[  6 -11  49 -37  12] Answer: -37

[[2627 6230 8102 5954]
 [6253 6086 7371 6114]
 [1834 6279 4449 6157]] Answer: 4449

[3 9 5 2 3 3 2] Answer: 3

[[ 635 -592 -556  163   21]
 [ -12  214  184 -240 -159]
 [ 300 -564  886 -292 -782]] Answer: -292

[[70 70 54 73 27]
 [46 64 36 68 40]
 [33 46 41 98  1]] Answer: 98

[7872 5472 5496 1073 7785 7416 6170] Answer: 7416

[[75 59 83 32 31 74]
 [75 49 87 10 22 84]] Answer: 22

[807  50 508 245 297 219] Answer: 297

[2 2 1 8 4 3] Answer: 4
---
array([ 16.326,   1.963,   2.964, -10.559,  14.470,  16.715]) ==> 16.715, 16.326

array([-0.154, -0.020,  0.107,  0.031]) ==> 0.107, 0.031

array([-1.17,  1.32, -1.37, -0.84]) ==> 1.32, -0.84

array([[ 0.2,  1.9,  0.3,  0.7,  0.6],
       [ 1.1,  1.0, -1.1, -1.5, -1.2]]) ==> 1.9, 1.1

array([ -6.701,   3.491,  12.426,  -9.802,   9.129, -17.313,   5.025]) ==> 12.426, 9.129

array([ 1.9, -1.6, -0.3,  0.3,  0.4,  1.0]) ==> 1.9, 1.0

array([[ 0.027, -0.100, -0.081,  0.012, -0.007, -0.154, -0.179],
       [-0.139,  0.017,  0.040,  0.132, -0.010,  0.182,  0.059],
       [ 0.043,  0.061,  0.002, -0.100, -0.048,  0.012, -0.119]]) ==> 0.182, 0.132
---
.00  .14  -.52  .28  -.24
-.09  .29  -.53  .32  -.11
.19  .02  .32  -.29  .02
=> -.11

-.21  .08  .56  .45
-.25  -.35  .07  .20
-.47  -.18  -.03  .15
=> .20

-.37  -.26  -.40  .30  .35
-.56  -.48  -.06  .38  .19
-.34  .32  -.09  .11  -.30
=> .19

.16  .37  .35  .26  .23  .35  .17
.41  .42  .26  .24  .38  .27  .21
.26  .19  .17  .33  .16  .15  .53
=> .21

-.28  .21  .35  .03  -.15  -.38
-.51  .14  -.06  -.42  .19  .44
-.06  .23  .23  .05  .13  .40
=> .44

.11  .36  .18  .11  -.18  .15
-.29  .04  -.41  .14  .38  .09
.04  -.37  .56  -.57  -.09  .07
=> .09

-.42  -.30  .15  .29
-.55  -.33  .17  .36
-.37  -.28  .14  .26
=> .36

.08  .20  -.08  -.47
.31  .21  .51  -.12
.01  .05  -.06  -.25
=> -.12
---
Input: array([-.09, -.23, -.70, -.16,  .54])
Output: .54
Input: array([ .54,  .20,  .47, -.67, -.24, -.04, -.50])
Output: -.50
Input: array([-.55, -.14, -.70, -.12, -.15, -.47])
Output: -.47
Input: array([ .25,  .02,  .02, -.20,  .27, -.52])
Output: -.52
Input: array([-.28,  .21,  .53,  .18])
Output: .18
Input: array([-.57,  .03, -.49, -.26])
Output: -.26
---
array([[437, 400, 424, 932],
       [627, 126, 567, 510]])
437

array([[-154,  673,  426,  174],
       [ 162,   30,  -33, -161],
       [-183, -773, -242, -720]])
162

array([[1, 3, 3, 2, 2, 6, 4],
       [4, 7, 4, 1, 2, 0, 5],
       [1, 2, 4, 6, 3, 4, 0]])
4

array([[2, 9, 1, 5],
       [2, 2, 4, 3],
       [3, 0, 3, 7]])
2

array([[2, 8, 2, 2, 8],
       [1, 7, 9, 6, 1]])
2

array([[ 49,  21,  35,   5, 140],
       [101,  24, 167, 242,  96]])
49

array([[3452, 6523, 3685, 1631, 6063, 1195, 7163],
       [3883, 7034, 2404, 6902, 4550, 6967, 7890],
       [6054, 7039, 2493, 4730, 7399, 6708, 6865]])
3883

array([[50, 35, 11, 98, 79],
       [76, 54, 72, 31, 80]])
50
---
[ .37 -.33  .52  .44 -.07] ==> .52, .52

[-.19 -.12  .02  .55 -.71] ==> .02, .55

[-.36 -.02 -.21  .14  .16 -.50 -.66] ==> .14, .16

[ .51 -.35 -.12  .22 -.45  .07 -.37] ==> .22, .51

[ .15  .02  .54 -.59 -.30] ==> .54, .54

[ .62  .08 -.02 -.37 -.47] ==> -.02, .62

[[ .13 -.31 -.08  .32 -.09]
 [ .06 -.24  .14  .03  .61]
 [ .04 -.21  .34  .29 -.09]] ==> .14, .61

[-.26  .03 -.02 -.38  .08 -.31 -.53] ==> -.38, .08

[ .06 -.05  .17 -.09  .56] ==> .17, .56
---
-1.7	4.3	-10.1	4.1
-1.4	2.7	-9.2	-5.2
-2.5	-19.9	16.7	14.4
⇒ 4.1

12.23	16.70	-18.61	-13.86	-1.55
-11.84	-12.83	0.22	14.70	-4.17
5.22	11.16	-7.77	3.28	-2.14
⇒ -1.55

-0.113	0.216	0.028	-0.009	-0.058	0.208	0.124
-0.036	0.197	0.061	0.009	-0.178	0.192	0.061
-0.030	0.171	-0.211	-0.041	-0.096	0.201	0.143
⇒ 0.124

-0.190	0.000	-0.040	0.191	-0.174
0.184	-0.159	-0.060	0.076	-0.136
0.171	-0.160	-0.065	0.070	-0.141
⇒ -0.174

0.688	12.532	-0.767	-20.704	-7.249	-9.940	-5.748
18.914	-17.775	-4.346	15.360	24.056	1.228	12.068
23.138	-19.164	-5.975	11.782	20.589	11.306	14.697
⇒ -5.748

-29.41	5.87	80.27	-17.36
86.02	101.57	49.92	-67.65
-152.78	115.84	-32.30	-7.68
⇒ -17.36

16.4	-10.4	-11.9	17.7
9.7	10.9	10.8	10.4
21.9	-11.1	-5.6	15.9
⇒ 17.7
---
[0.43, 1.60, -1.57, -0.67, -0.74, -0.79] | 0.43
[-13.14, -3.03, -9.98, 17.04, -12.07] | -13.14
[0.14, 0.05, 0.13, -0.17, -0.02, -0.05, -0.04] | 0.14
[1.321, 1.189, -1.650, -0.274, -0.713, -1.390] | 1.321
[-1.081, 1.700, -0.165, -0.563, 0.461] | -1.081
[-11.38, -3.69, -13.16, 12.48, -9.79, 2.95, 5.60] | -11.38
[-1.2, 0.1, 1.6, 0.3, 1.3, 0.1] | -1.2
---
.46  .18  .58  .03 --> .58, .46

.70  -.27  .55  -.16  -.57  .01 --> .70, .55

.25  .31  .65  -.55  -.68  -.48  .37 --> .65, .37

-.39  -.30  -.02  -.19  -.37  .30
.58  -.56  .16  .35  .07  -.07
--> .58, .35

-.71  .46  .29  .38 --> .46, .38

.27  -.29  -.07  .56  -.20  .23  .26
.11  -.37  -.22  .06  -.30  .28  -.68
--> .56, .28
---
-.14  -.41  -.53  -.39 result: -.41
.44  .21  .64  .07  -.53  .01  -.46 result: -.53
-.22  .34  -.13  -.12  -.68  .01  .10 result: -.68
.54  .17  .04  -.07 result: .17
.39  .21  -.52  -.22  -.26  -.03 result: -.22
.17  -.61  .36  .45 result: -.61
.29  .56  .37  -.29  .59  .35  -.53 result: .59
-.46  -.56  -.42  -.16  .02  .67  -.34 result: .02
-.11  .51  .44  .31 result: .51
.53  -.40  .58  -.05 result: -.40
---
[[-0.063 -0.183 -0.186 -0.175 -0.131 -0.188 -0.172]
 [ 0.011  0.034  0.054 -0.041  0.228 -0.103 -0.046]] value 0.228, 0.054

[-202.661 -182.208  167.370 -126.746   74.039   -4.216   98.329] value 167.370, 98.329

[[ 2.432  2.017  2.249  1.963  1.314  1.298  1.747]
 [ 0.390  2.127 -2.314  0.566  0.606  1.159 -0.715]
 [ 1.438  1.678  1.689  0.444  0.755 -0.099  1.616]] value 2.432, 2.249

[ 0.114 -0.130 -0.106  0.016] value 0.114, 0.016

[[ 143.93  121.21  109.41  154.84 -130.88]
 [ 152.87   38.80   73.66  113.94 -230.39]
 [  97.98   47.01  -32.45  169.06 -112.21]] value 169.06, 154.84

[[ -74.6  149.7 -189.2 -162.8]
 [ -90.0 -166.1 -108.9 -167.2]] value 149.7, -74.6
---
[9662, 2215, 3254, 7625, 6533, 1179, 8147] => 7625
[141, 188, 244, 186, 235, 118, 18] => 186
[7427, 5927, 2935, 4805, 8104, 6662, 2201] => 4805
[8955, 4202, 1350, 7600, 9061, 6206, 3656] => 7600
[-554, -914, 901, -151, 90, 505, -762] => -151
[7485, 8433, 2222, 6907, 3793, 4191, 9669] => 6907
